[62,129,154,108,143] ⇒ 154, 62

[[106,84,86,150],
[90,67,80,143]] ⇒ 150, 67

[87,157,107,145,89,119,127] ⇒ 157, 87

[[164,61,69,44],
[96,124,119,122]] ⇒ 164, 44

[[124,131,151,67,89,73],
[129,139,150,39,69,68],
[120,119,145,107,109,91]] ⇒ 151, 39

[[96,100,97,112,103,48,122],
[92,107,93,91,105,76,128],
[90,85,108,94,133,63,125]] ⇒ 133, 48

[[78,90,80,128,37],
[110,151,130,99,99]] ⇒ 151, 37

[121,105,48,103,46,43] ⇒ 121, 43
---
[75,52,45,58,52] => 75
[90,147,96,67,136,75] => 90
[38,108,45,63,48,61] => 38
[86,62,96,41,106,36,124] => 86
[155,50,36,48,44,39] => 155
[146,119,128,121,120,131,114] => 146
---
[112,136,106,39,132] => 136

[152,150,145,118,150,155] => 145

[[96,143,53,83,123],
[90,142,57,94,127]] => 142

[83,149,81,141,90,74] => 81

[109,83,109,121,90,55,103] => 121

[[112,74,57,65,97,132,146],
[101,74,71,94,116,133,133]] => 94

[117,77,87,137,111,97,152] => 137
---
[[69,66,94,88],
[57,84,43,75],
[82,92,75,74]] → 92

[[139,127,139,115,135,140],
[162,104,156,133,153,148],
[148,119,127,110,124,138]] → 110

[[85,105,134,132,102,76],
[106,98,111,99,107,92],
[73,111,141,150,98,71]] → 150

[[130,50,50,120,48,48],
[147,83,48,76,157,50],
[151,150,51,154,149,50]] → 154

[[117,148,70,79],
[96,121,100,103],
[97,123,96,102]] → 123

[[51,53,52,55],
[37,55,55,64],
[52,61,48,63]] → 61

[[134,95,97,69],
[90,148,86,85],
[134,73,92,92]] → 73

[[101,84,98,68,67,99],
[114,100,112,76,38,99],
[87,62,118,107,82,132]] → 107

[[45,89,152,77],
[98,118,48,129],
[75,127,117,154]] → 127

[[105,92,103,102],
[150,162,153,157],
[144,137,140,142]] → 137
---
[[123,161,67,100],
[46,66,100,69]] ⇒ 161, 46

[[152,99,143,78,107],
[82,95,148,117,103],
[101,140,112,96,104]] ⇒ 152, 78

[[45,105,78,102],
[155,118,88,90],
[41,106,80,125]] ⇒ 155, 41

[[117,77,159,103,113,89],
[57,53,122,74,117,97]] ⇒ 159, 53

[[50,138,139,81,107],
[55,97,147,113,118]] ⇒ 147, 50

[64,115,65,47] ⇒ 115, 47

[114,55,57,53] ⇒ 114, 53
---
[[134  72  93 144  54 123  92]
 [ 93 106 143 111  39  71 121]
 [ 91 108 105 121  82  91 105]] gives 123

[ 40 120  69 133  97] gives 133

[ 97 102  40  88 109] gives 88

[106  98  95 150] gives 95

[[ 80  91  98 141]
 [ 94  99 102  67]
 [153 103 103  91]] gives 98

[ 99  73 154 125  59  81] gives 59

[[135 116 142 140 160]
 [126  85  69  91  64]
 [ 91 129  62  64  94]] gives 140

[ 66 157  90  52] gives 90

[105  84  89  53] gives 89
---
[147  71  40  70 109 103  50] value 147
[ 50  49 117 139 122  77] value 50
[ 79  99 157 103  75 123 118] value 79
[147 129 120  59] value 147
[100  58  53  79  61 137 106] value 100
[114  50 142 101  48  65 119] value 114
[ 69  50 131 129] value 69
[140 147 150 155 161] value 140
---
array([[146,  60, 147, 134,  94],
       [128, 119,  72,  44,  96],
       [ 68,  72, 146,  46,  94]]) → 94

array([[ 77,  76,  63, 150],
       [ 75, 146,  68, 147],
       [100, 109, 104, 135]]) → 135

array([[112, 108,  88, 119, 122, 102],
       [ 90, 138,  81,  89,  49, 104],
       [146, 108, 114, 111, 112,  82]]) → 82

array([[100,  95, 105, 103, 106,  93, 107],
       [ 94, 108,  98, 105,  99, 105, 113],
       [115, 140, 116,  95,  49,  83, 137]]) → 137

array([[110, 124, 115, 110, 117, 146, 112],
       [ 88, 126, 115, 125, 119, 119,  74],
       [ 85, 135, 122, 130, 124,  96, 100]]) → 100

array([[102,  53, 144,  80,  85, 140,  85],
       [ 98, 145,  56, 122, 104,  60, 111],
       [115,  83,  50, 137,  83,  69,  52]]) → 52
---
[37,150,162,43,79,114,134]	43, 162

[[123,99,127,119,113],
[129,85,158,128,71],
[110,71,148,120,61]]	158, 158

[[145,107,106,158,36],
[101,119,119,89,107],
[44,46,48,56,132]]	119, 158

[148,150,114,116,137]	114, 150

[[104,149,74,116,105],
[118,115,91,104,119],
[102,137,66,110,112]]	91, 149

[89,97,94,96,161,151,86]	96, 161
